[[  4  21]
 [ -8   6]
 [-18 -23]
 [ 16   1]
 [-12  -1]
 [-21 -24]
 [-30  22]
 [ -7  30]
 [ 27 -12]
 [ -9 -27]
 [ 30   7]
 [ -2   9]]
->
[[ -9 -27]
 [-21 -24]
 [-18 -23]
 [ 27 -12]
 [-12  -1]
 [ 16   1]
 [ -8   6]
 [ 30   7]
 [ -2   9]
 [  4  21]
 [-30  22]
 [ -7  30]]

[[  0  18  -6   0  -6 -11  32 -11  -1 -18  -4 -18  12]
 [-19  -3 -12  16  16  22   6   8 -16  -2  12 -16  10]
 [-22 -10  24 -19  16   7 -23   4   1   4  20  24  10]
 [-21 -12 -12 -12  -9  17  -3  -3   1   2  17 -11  23]
 [ 21  31   7 -14  19 -10 -22  26 -15  -2  -1  17  -6]]
->
[[-21 -12 -12 -12  -9  17  -3  -3   1   2  17 -11  23]
 [-22 -10  24 -19  16   7 -23   4   1   4  20  24  10]
 [-19  -3 -12  16  16  22   6   8 -16  -2  12 -16  10]
 [  0  18  -6   0  -6 -11  32 -11  -1 -18  -4 -18  12]
 [ 21  31   7 -14  19 -10 -22  26 -15  -2  -1  17  -6]]

[[  5  -3  -9  -8  -5  -2 -12   9]
 [ -2 -27 -23  -9   7 -11   5  -3]
 [  6  -1  38 -24   4  -1  18  -2]
 [ -1  12  20 -11  -3 -18  -5   1]
 [  3  20  41 -11  -4   7  12   9]
 [ -5  28  18  25 -24  10   3  19]
 [  3  19  16  -1   0 -17 -13  -9]
 [ 11 -10   3  -5 -12  36  -1  22]]
->
[[ -2 -27 -23  -9   7 -11   5  -3]
 [ 11 -10   3  -5 -12  36  -1  22]
 [  5  -3  -9  -8  -5  -2 -12   9]
 [  6  -1  38 -24   4  -1  18  -2]
 [ -1  12  20 -11  -3 -18  -5   1]
 [  3  19  16  -1   0 -17 -13  -9]
 [  3  20  41 -11  -4   7  12   9]
 [ -5  28  18  25 -24  10   3  19]]

[[ -9 -16   7  12   8]
 [ -9  -6  -8   4  -2]
 [ -2 -18   6 -12  16]
 [-15   3  20   9   4]
 [-16   2  -8 -10  16]
 [ 32  12  -2  -6  -7]
 [-16 -21 -16 -15  16]
 [  3   0  13   3  -2]
 [ 17  15  -2  -9  11]
 [  5 -15  20  -3   0]
 [-20  -5  13   7   8]]
->
[[-16 -21 -16 -15  16]
 [ -2 -18   6 -12  16]
 [ -9 -16   7  12   8]
 [  5 -15  20  -3   0]
 [ -9  -6  -8   4  -2]
 [-20  -5  13   7   8]
 [  3   0  13   3  -2]
 [-16   2  -8 -10  16]
 [-15   3  20   9   4]
 [ 32  12  -2  -6  -7]
 [ 17  15  -2  -9  11]]

[[-13  -5  -9  -6  18   7 -15 -26  -8  20  18 -13]
 [-26  23  14 -17  18   4  23  -6  12  -1   2  17]
 [  9 -16  -8 -17  19 -19  14  -8  23  -3 -11  23]
 [ 14 -14  -2  -2 -15 -20   6  12 -10  -5 -35  -7]
 [  2  22   8  -3 -24  11  -2  14   8  35   9  21]]
->
[[  9 -16  -8 -17  19 -19  14  -8  23  -3 -11  23]
 [ 14 -14  -2  -2 -15 -20   6  12 -10  -5 -35  -7]
 [-13  -5  -9  -6  18   7 -15 -26  -8  20  18 -13]
 [  2  22   8  -3 -24  11  -2  14   8  35   9  21]
 [-26  23  14 -17  18   4  23  -6  12  -1   2  17]]

[[-17  26  10 -31 -28]
 [-30 -22  -1  11 -14]
 [  7 -14 -29   7 -31]
 [  9  20   8   9 -10]
 [-17 -21 -22  13  15]
 [ -3  -2  27 -26  22]
 [  7 -25  24 -24 -28]
 [ 22 -20  30  14 -19]]
->
[[  7 -25  24 -24 -28]
 [-30 -22  -1  11 -14]
 [-17 -21 -22  13  15]
 [ 22 -20  30  14 -19]
 [  7 -14 -29   7 -31]
 [ -3  -2  27 -26  22]
 [  9  20   8   9 -10]
 [-17  26  10 -31 -28]]

[[ 13   1 -11 -25  15 -35 -19 -23  13 -37  -3  26  -7  35]
 [  6  33   3 -16 -28  30  18 -18   9   7  35  -2 -25  17]
 [  2  17  22   2  -3 -35   3  31  13   4 -11  19   2  19]
 [ 25  20  38  28 -38  28  32 -10 -29  -9 -18   3  11  -6]]
->
[[ 13   1 -11 -25  15 -35 -19 -23  13 -37  -3  26  -7  35]
 [  2  17  22   2  -3 -35   3  31  13   4 -11  19   2  19]
 [ 25  20  38  28 -38  28  32 -10 -29  -9 -18   3  11  -6]
 [  6  33   3 -16 -28  30  18 -18   9   7  35  -2 -25  17]]

[[  8 -24   2  22   3  11  29  26  10 -13]
 [-11   8  26  31  11  17   0  36  15   2]
 [ 28   5  27  -4  -3  18 -34  35   9 -35]]
->
[[  8 -24   2  22   3  11  29  26  10 -13]
 [ 28   5  27  -4  -3  18 -34  35   9 -35]
 [-11   8  26  31  11  17   0  36  15   2]]
